Q_177: [-223, -198, -329, -42, 67, -62]
Q_860: [241, 15, 869, 73, 94, -284]
Q_614: [-297, -82, -3, 57, -6, 69]
Q_527: [-424, 68, -774, -23, 45, 343]
Q_988: [366, 163, 747, 77, -40, -243]
which: [367, 163, 748, 76, -40, -242] => Q_988

Q_160: [-335, -32, 203, -73, -81, 144, -56, -2, -65, 198, -377]
Q_605: [-110, 509, -227, -25, 51, 418, 386, -207, -10, 46, -566]
Q_639: [79, 509, 385, 6, 93, -286, 378, 88, -123, 305, 694]
Q_294: [77, 121, 205, -641, 291, 275, -269, -175, 719, 58, 22]
Q_225: [-355, 76, 123, 12, -199, 111, -17, 23, -193, 242, -448]
Q_439: [105, 204, 225, -77, 148, -327, 381, -30, -204, 229, 583]
Q_460: [79, 59, 385, 6, 93, -286, 378, 88, -123, 305, 694]
which: [78, 122, 203, -640, 290, 275, -268, -175, 719, 59, 21] => Q_294
which: [-356, 76, 122, 12, -199, 110, -17, 23, -194, 243, -448] => Q_225
which: [79, 509, 385, 7, 93, -287, 378, 88, -123, 305, 693] => Q_639
which: [-335, -33, 203, -74, -81, 144, -56, -2, -65, 199, -377] => Q_160

Q_762: [230, -339, 245, -115, 178, -6, 296, -253]
Q_831: [-322, 26, 206, 134, 250, 4, 41, -391]
Q_668: [293, -656, -342, 144, 168, -839, -81, -283]
Q_520: [-360, -412, -76, 221, 408, -450, -186, -341]
Q_287: [49, -230, 167, -135, 255, 10, 216, -362]
Q_819: [433, -145, -289, -30, -115, -158, -2, 270]
Q_560: [293, -656, -342, 144, 168, -231, -82, 291]
Q_435: [-47, 16, 376, -224, 348, -145, 453, -214]
Q_708: [-24, 265, -188, -318, -94, 231, 115, 496]
which: [-47, 15, 376, -224, 348, -145, 454, -213] => Q_435
which: [-321, 28, 207, 135, 251, 3, 42, -391] => Q_831
which: [293, -656, -342, 144, 168, -232, -82, 291] => Q_560
which: [433, -145, -289, -30, -115, -158, -2, 270] => Q_819

Q_356: [-123, 143, -374, 55, -404, -35, -60, -451, 32, -240, 93, 16, 639, -166, -315, 153]
Q_521: [-30, 236, -393, -64, -497, -118, 154, -365, 100, -219, 169, -76, 657, -252, -370, 191]
Q_71: [-78, -41, -181, 34, -7, 34, -418, -77, -95, 39, 112, 70, -99, 259, 137, -4]
Q_310: [-30, 236, -393, -64, -497, -118, 154, -365, 100, -219, 169, -76, 657, -252, -7, 191]
Q_349: [138, -96, 84, -14, -106, 29, -208, 239, -7, 132, -306, -22, -34, -90, -7, -60]
Q_512: [-9, -107, -139, -225, 83, 106, -14, 33, 17, 33, -1, 59, 53, 197, 28, -69]
which: [-123, 144, -375, 55, -405, -35, -61, -451, 30, -238, 92, 17, 639, -165, -314, 153] => Q_356
which: [-10, -107, -140, -226, 83, 107, -15, 34, 17, 33, -1, 59, 53, 197, 28, -69] => Q_512
which: [-77, -42, -180, 34, -6, 33, -418, -78, -95, 40, 111, 69, -99, 258, 137, -5] => Q_71
which: [-29, 236, -394, -63, -498, -118, 154, -366, 100, -220, 171, -76, 657, -252, -7, 191] => Q_310

Q_317: [-422, -315, -234, 190, -82, -136, -34]
Q_230: [-579, -8, -121, 8, -464, 174, 109]
Q_226: [-208, -302, -191, 86, 50, -116, 156]
Q_869: [-306, -209, -190, -14, -140, 28, 363]
Q_886: [-426, -290, -229, 122, -142, -60, 127]
Q_795: [-579, -8, -121, 8, -464, 174, -76]
Q_704: [-133, -196, -67, -68, 26, 15, 193]
Q_940: [-848, -214, -347, 200, -515, 14, 115]
which: [-849, -216, -350, 199, -514, 17, 117] => Q_940
which: [-579, -9, -121, 10, -462, 176, 109] => Q_230
which: [-578, -9, -120, 8, -463, 175, -77] => Q_795
which: [-424, -315, -233, 191, -83, -137, -34] => Q_317

Q_228: [-108, -179, -317, -219, 42, -75, -141, 142, -466, -169, 34, -129, -210, -159, 86, -253, -641, -126, -631, 78, -147]
Q_602: [42, 206, 239, 468, 26, 47, 198, -104, 658, 187, 78, 161, 204, 204, -6, 411, 897, 159, 901, -85, 136]
Q_976: [30, -217, -215, -291, -31, 127, -118, 41, -438, -126, -18, -194, -264, -166, 38, 226, -580, -169, -766, 119, -110]
Q_960: [256, -580, -587, -521, 82, 293, -593, 149, -363, -627, 76, -527, -568, -564, 162, -110, -403, -576, -872, 326, -594]
Q_773: [30, -217, -215, -291, -31, 127, -118, 41, -438, -126, -18, -194, -264, -166, 38, -255, -580, -169, -766, 119, -110]
Q_15: [345, 229, 337, 218, 50, 442, 170, 247, 465, 180, 87, 128, 284, 251, 288, 312, 492, 151, 350, 254, 145]
Q_74: [413, 115, 181, -62, 5, 472, 114, 277, -25, 92, 40, 59, 137, 163, 257, 38, -88, 66, -285, 272, 82]
which: [413, 116, 179, -61, 5, 472, 114, 278, -26, 92, 39, 59, 137, 164, 256, 38, -88, 67, -285, 273, 82] => Q_74
which: [255, -579, -587, -520, 83, 292, -594, 150, -363, -627, 76, -525, -568, -565, 163, -110, -402, -575, -871, 327, -593] => Q_960

